0: tensor([126, 105, 103, 134, 101, 119, 124, 129, 130, 173, 134, 111, 145, 143, 113, 127, 102, 123,
        125, 138])
1: tensor([139, 145, 106, 137, 150, 138, 138, 150, 125, 124, 125, 161, 098, 126, 136, 125, 164, 094,
        097, 102])
2: tensor([140, 157, 064, 160, 168, 135, 109, 166, 136, 114, 128, 161, 096, 112, 152, 110, 177, 097,
        124, 094])
3: tensor([120, 157, 122, 125, 144, 128, 115, 139, 110, 090, 135, 113, 125, 102, 149, 129, 142, 129,
        143, 109])
4: tensor([138, 124, 148, 118, 143, 139, 130, 112, 203, 120, 125, 163, 129, 151, 094, 120, 104, 117,
        151, 105])
5: tensor([162, 123, 134, 130, 124, 155, 170, 103, 160, 145, 133, 143, 121, 157, 132, 096, 094, 129,
        140, 160])
6: tensor([147, 126, 133, 124, 121, 145, 165, 113, 140, 141, 130, 139, 129, 128, 135, 105, 121, 138,
        129, 144])
7: tensor([130, 138, 094, 140, 139, 139, 108, 158, 140, 122, 119, 167, 101, 131, 131, 135, 161, 094,
        110, 121])
8: tensor([124, 146, 162, 110, 108, 139, 125, 137, 099, 088, 111, 120, 139, 099, 125, 152, 097, 141,
        145, 111])
9: tensor([114, 110, 186, 099, 132, 119, 168, 064, 108, 109, 151, 072, 172, 126, 138, 126, 065, 183,
        137, 155])
10: tensor([103, 095, 145, 127, 099, 091, 132, 112, 097, 127, 127, 095, 140, 124, 106, 162, 119, 145,
        079, 117])
11: tensor([113, 146, 143, 111, 125, 138, 102, 152, 111, 077, 115, 133, 139, 100, 128, 142, 118, 121,
        123, 106])
12: tensor([091, 084, 150, 117, 101, 080, 120, 118, 097, 120, 128, 090, 161, 138, 096, 174, 111, 145,
        076, 120])
13: tensor([108, 149, 166, 099, 130, 132, 121, 129, 080, 068, 118, 115, 149, 080, 134, 141, 117, 143,
        144, 109])
14: tensor([127, 139, 128, 144, 134, 137, 151, 119, 142, 147, 129, 138, 110, 136, 146, 107, 146, 122,
        116, 133])
15: tensor([127, 150, 122, 117, 128, 139, 129, 148, 108, 091, 114, 130, 123, 095, 133, 149, 123, 127,
        134, 102])
16: tensor([085, 129, 157, 140, 154, 138, 092, 140, 163, 130, 057, 103, 120, 098, 129, 120, 172, 160,
        172, 099])
17: tensor([130, 117, 120, 119, 093, 142, 166, 107, 121, 156, 126, 097, 139, 103, 131, 127, 096, 132,
        120, 134])
18: tensor([140, 132, 121, 143, 164, 117, 111, 134, 151, 141, 137, 153, 116, 164, 128, 109, 161, 118,
        128, 155])
19: tensor([118, 153, 162, 099, 125, 118, 109, 139, 095, 075, 112, 121, 142, 084, 130, 135, 123, 150,
        140, 100])
20: tensor([099, 120, 158, 132, 124, 087, 131, 114, 084, 121, 127, 094, 144, 127, 117, 174, 126, 150,
        079, 117])
21: tensor([129, 103, 158, 091, 116, 134, 091, 133, 155, 141, 119, 149, 161, 150, 096, 147, 091, 136,
        170, 149])
22: tensor([147, 142, 107, 141, 142, 127, 115, 158, 152, 133, 126, 165, 100, 134, 129, 109, 167, 110,
        119, 116])
23: tensor([089, 087, 156, 130, 117, 081, 120, 119, 093, 135, 138, 090, 148, 125, 100, 167, 136, 147,
        072, 124])
24: tensor([119, 149, 133, 141, 157, 113, 160, 115, 109, 111, 133, 109, 114, 110, 142, 114, 171, 136,
        091, 116])
25: tensor([130, 123, 136, 142, 159, 109, 096, 120, 154, 147, 138, 152, 130, 166, 130, 128, 158, 131,
        143, 162])
26: tensor([103, 058, 116, 122, 082, 090, 096, 113, 143, 177, 142, 117, 172, 178, 077, 174, 089, 137,
        102, 154])
27: tensor([148, 111, 119, 136, 124, 145, 150, 123, 155, 169, 140, 137, 123, 142, 129, 086, 115, 129,
        138, 161])
28: tensor([090, 088, 150, 126, 103, 087, 111, 108, 099, 150, 132, 097, 171, 154, 101, 173, 111, 143,
        088, 142])
29: tensor([097, 101, 149, 131, 116, 091, 123, 118, 088, 117, 138, 087, 148, 130, 114, 160, 129, 142,
        077, 124])
30: tensor([147, 132, 157, 119, 151, 132, 144, 099, 158, 129, 146, 134, 123, 152, 143, 100, 132, 134,
        147, 162])
31: tensor([137, 171, 076, 159, 168, 115, 086, 154, 124, 108, 143, 134, 096, 112, 155, 107, 175, 116,
        153, 117])
32: tensor([141, 122, 126, 121, 112, 139, 112, 141, 132, 118, 112, 165, 149, 131, 111, 156, 111, 122,
        153, 120])
33: tensor([150, 121, 138, 115, 145, 136, 167, 090, 152, 135, 150, 112, 120, 136, 141, 077, 124, 149,
        154, 147])
34: tensor([139, 172, 109, 145, 202, 103, 128, 091, 131, 108, 172, 071, 108, 117, 187, 055, 174, 155,
        171, 156])
35: tensor([104, 104, 148, 136, 114, 087, 122, 111, 107, 145, 129, 101, 146, 132, 111, 163, 124, 147,
        079, 123])
36: tensor([134, 115, 160, 103, 105, 125, 085, 134, 139, 130, 120, 143, 149, 142, 104, 155, 089, 146,
        150, 139])
37: tensor([122, 146, 135, 147, 147, 117, 159, 122, 099, 112, 126, 113, 119, 105, 136, 131, 170, 127,
        091, 100])
38: tensor([121, 144, 149, 104, 100, 146, 177, 107, 103, 126, 114, 109, 149, 071, 139, 144, 103, 128,
        127, 122])
39: tensor([089, 056, 129, 134, 087, 092, 086, 122, 122, 183, 134, 101, 173, 187, 071, 171, 076, 144,
        122, 162])
40: tensor([114, 076, 093, 139, 098, 100, 099, 118, 131, 194, 137, 103, 149, 151, 091, 133, 103, 141,
        129, 154])
41: tensor([118, 153, 164, 105, 127, 137, 136, 131, 085, 084, 118, 109, 143, 091, 124, 151, 108, 145,
        125, 116])
42: tensor([143, 110, 117, 127, 127, 140, 117, 143, 162, 157, 130, 164, 131, 172, 124, 110, 117, 105,
        137, 162])
43: tensor([134, 095, 159, 099, 108, 140, 091, 125, 174, 134, 123, 146, 148, 156, 109, 152, 076, 132,
        171, 146])
44: tensor([125, 154, 141, 151, 167, 097, 146, 110, 113, 122, 139, 096, 115, 115, 155, 092, 176, 145,
        120, 127])
45: tensor([150, 158, 135, 126, 174, 122, 172, 076, 132, 109, 162, 096, 115, 125, 170, 065, 137, 152,
        150, 152])
46: tensor([122, 161, 183, 098, 121, 138, 142, 108, 086, 081, 119, 107, 153, 078, 145, 149, 092, 150,
        145, 115])
47: tensor([097, 101, 150, 126, 117, 084, 125, 117, 094, 131, 125, 109, 147, 126, 111, 170, 145, 139,
        075, 119])
48: tensor([141, 110, 127, 110, 106, 160, 112, 143, 147, 131, 107, 161, 131, 135, 113, 142, 102, 116,
        143, 121])
49: tensor([131, 110, 136, 105, 110, 144, 109, 137, 150, 123, 118, 156, 143, 137, 106, 158, 093, 129,
        144, 126])
50: tensor([151, 162, 090, 150, 157, 141, 102, 180, 133, 103, 130, 162, 084, 113, 146, 113, 167, 089,
        119, 107])
51: tensor([113, 114, 153, 135, 123, 088, 129, 117, 101, 122, 126, 102, 134, 124, 115, 159, 147, 142,
        073, 119])
52: tensor([153, 118, 114, 100, 070, 182, 165, 136, 125, 134, 100, 163, 124, 117, 124, 153, 095, 099,
        111, 108])
53: tensor([146, 126, 109, 114, 101, 158, 123, 149, 159, 144, 117, 160, 125, 136, 107, 136, 108, 107,
        140, 122])
54: tensor([142, 155, 072, 161, 134, 138, 123, 151, 128, 145, 136, 134, 104, 126, 146, 109, 144, 102,
        142, 124])
55: tensor([116, 154, 139, 134, 161, 086, 147, 103, 097, 104, 147, 081, 124, 105, 160, 107, 159, 158,
        111, 112])
56: tensor([115, 148, 160, 112, 123, 132, 123, 130, 094, 075, 111, 125, 143, 085, 125, 151, 104, 153,
        152, 093])

tensor([119, 111, 151, 117, 099, 118, 158, 124, 092, 118, 126, 123, 146, 111, 115, 160, 111, 132,
        095, 104]) 10
tensor([128, 127, 076, 146, 132, 125, 105, 141, 123, 168, 140, 134, 122, 141, 128, 108, 145, 107,
        127, 142]) 54
tensor([156, 120, 118, 110, 084, 195, 163, 135, 142, 135, 108, 174, 124, 124, 116, 161, 085, 098,
        126, 123]) 52
tensor([129, 115, 093, 134, 118, 150, 153, 144, 120, 127, 121, 143, 118, 123, 125, 143, 140, 100,
        086, 102]) 1
tensor([127, 138, 162, 097, 106, 126, 113, 132, 108, 086, 108, 128, 143, 104, 105, 155, 092, 140,
        137, 120]) 8
tensor([118, 091, 111, 130, 103, 128, 119, 135, 129, 167, 146, 136, 132, 140, 111, 141, 103, 112,
        099, 128]) 0
tensor([151, 111, 111, 126, 118, 154, 120, 147, 168, 160, 122, 162, 118, 157, 113, 121, 130, 105,
        144, 149]) 42
tensor([099, 149, 142, 146, 141, 124, 102, 136, 152, 135, 077, 104, 116, 122, 122, 148, 158, 133,
        149, 105]) 16
tensor([148, 116, 111, 128, 105, 172, 142, 138, 152, 160, 122, 162, 124, 145, 111, 112, 107, 105,
        142, 138]) 53
tensor([138, 109, 121, 135, 138, 134, 107, 137, 163, 159, 131, 153, 124, 178, 119, 110, 134, 112,
        148, 156]) 42
tensor([135, 182, 111, 149, 205, 103, 145, 094, 137, 116, 173, 079, 107, 115, 180, 048, 167, 150,
        165, 151]) 34
tensor([135, 096, 111, 125, 109, 149, 104, 130, 175, 173, 122, 168, 133, 164, 112, 117, 112, 118,
        152, 154]) 42
tensor([112, 089, 154, 109, 090, 132, 154, 134, 097, 113, 113, 133, 140, 125, 101, 180, 101, 133,
        066, 103]) 10
tensor([126, 108, 165, 117, 126, 121, 168, 071, 110, 115, 145, 079, 153, 126, 136, 113, 098, 169,
        149, 162]) 9
tensor([132, 119, 093, 138, 098, 146, 134, 121, 125, 164, 117, 132, 127, 126, 113, 127, 119, 110,
        135, 126]) 0
tensor([096, 154, 156, 145, 149, 135, 102, 149, 151, 124, 074, 116, 111, 111, 125, 141, 164, 143,
        153, 105]) 16
tensor([130, 138, 110, 121, 126, 148, 124, 160, 115, 112, 118, 139, 124, 091, 133, 137, 137, 111,
        136, 102]) 15
tensor([144, 161, 103, 143, 136, 143, 133, 162, 122, 123, 115, 160, 097, 118, 145, 115, 153, 101,
        106, 110]) 1
tensor([138, 113, 152, 118, 146, 113, 092, 130, 177, 140, 138, 160, 133, 172, 122, 118, 130, 144,
        139, 157]) 25
tensor([136, 128, 111, 133, 132, 147, 150, 133, 137, 146, 122, 153, 097, 118, 137, 114, 141, 122,
        128, 131]) 14
tensor([136, 112, 112, 119, 094, 156, 161, 138, 110, 130, 115, 152, 129, 120, 106, 161, 112, 101,
        098, 110]) 52
tensor([129, 167, 079, 156, 161, 107, 079, 154, 124, 126, 137, 137, 095, 116, 164, 106, 187, 116,
        148, 113]) 31
tensor([143, 097, 111, 123, 124, 144, 115, 143, 169, 166, 117, 149, 124, 155, 119, 102, 122, 119,
        151, 154]) 42
tensor([152, 105, 124, 129, 128, 130, 100, 135, 164, 154, 125, 167, 128, 163, 117, 122, 124, 110,
        151, 158]) 42
tensor([102, 153, 155, 143, 155, 133, 092, 144, 151, 116, 054, 116, 108, 117, 135, 133, 188, 148,
        161, 093]) 16
tensor([106, 140, 144, 142, 125, 096, 134, 128, 085, 129, 127, 106, 135, 123, 121, 151, 162, 136,
        076, 109]) 51
tensor([119, 156, 146, 130, 166, 087, 144, 103, 099, 094, 144, 074, 124, 107, 162, 115, 164, 158,
        112, 118]) 55
tensor([134, 126, 078, 160, 130, 126, 112, 139, 135, 165, 139, 138, 110, 137, 136, 112, 147, 108,
        131, 141]) 54
tensor([135, 178, 105, 142, 194, 100, 132, 084, 119, 102, 169, 062, 107, 115, 197, 049, 173, 171,
        194, 145]) 34
tensor([132, 180, 088, 152, 161, 120, 097, 151, 144, 130, 138, 137, 092, 119, 156, 110, 173, 119,
        151, 125]) 31
tensor([091, 084, 175, 105, 090, 089, 123, 113, 082, 121, 112, 090, 167, 130, 097, 193, 098, 153,
        074, 117]) 12
tensor([147, 157, 081, 153, 138, 142, 116, 146, 124, 137, 129, 138, 103, 122, 154, 103, 161, 101,
        148, 128]) 54
tensor([132, 182, 091, 151, 161, 119, 084, 160, 122, 103, 132, 138, 112, 118, 153, 125, 177, 112,
        148, 105]) 31
tensor([113, 148, 148, 136, 178, 088, 139, 101, 100, 081, 156, 068, 126, 105, 160, 097, 151, 166,
        113, 115]) 55
tensor([146, 175, 120, 147, 199, 106, 137, 090, 131, 091, 165, 085, 105, 131, 184, 050, 169, 161,
        171, 149]) 34
tensor([142, 117, 151, 127, 157, 113, 102, 123, 167, 135, 130, 164, 128, 178, 120, 123, 139, 132,
        140, 162]) 25
tensor([139, 112, 100, 115, 085, 166, 152, 144, 119, 138, 109, 159, 129, 123, 108, 151, 096, 090,
        109, 108]) 52
tensor([113, 105, 192, 099, 136, 114, 174, 063, 116, 115, 162, 074, 156, 129, 144, 127, 078, 180,
        124, 162]) 9
tensor([129, 133, 131, 125, 100, 142, 156, 141, 103, 109, 109, 132, 131, 122, 115, 147, 121, 106,
        097, 116]) 15
tensor([123, 096, 092, 133, 102, 125, 120, 136, 127, 169, 138, 135, 133, 153, 115, 134, 124, 116,
        115, 142]) 0
tensor([119, 092, 109, 126, 090, 135, 123, 112, 112, 162, 128, 103, 158, 147, 104, 137, 080, 132,
        140, 154]) 0
tensor([150, 115, 108, 127, 110, 174, 155, 129, 159, 165, 113, 157, 127, 136, 116, 122, 104, 105,
        134, 137]) 53
tensor([130, 159, 129, 146, 189, 088, 132, 088, 125, 115, 166, 064, 120, 108, 174, 069, 154, 165,
        165, 156]) 34
tensor([128, 121, 114, 131, 133, 136, 149, 133, 130, 138, 119, 129, 117, 115, 123, 111, 144, 114,
        112, 128]) 14
tensor([138, 134, 115, 138, 126, 143, 149, 141, 120, 140, 127, 140, 104, 108, 130, 117, 164, 107,
        105, 111]) 1
tensor([122, 101, 177, 107, 129, 117, 173, 068, 114, 117, 146, 075, 154, 123, 134, 130, 085, 178,
        124, 143]) 9
tensor([127, 149, 187, 098, 107, 141, 160, 103, 099, 089, 111, 103, 152, 079, 134, 150, 095, 149,
        143, 107]) 46
tensor([145, 139, 096, 120, 113, 166, 145, 152, 123, 110, 119, 157, 098, 098, 135, 132, 120, 106,
        133, 102]) 15
tensor([143, 115, 124, 120, 122, 133, 096, 136, 174, 158, 129, 177, 132, 179, 107, 127, 119, 112,
        153, 167]) 42
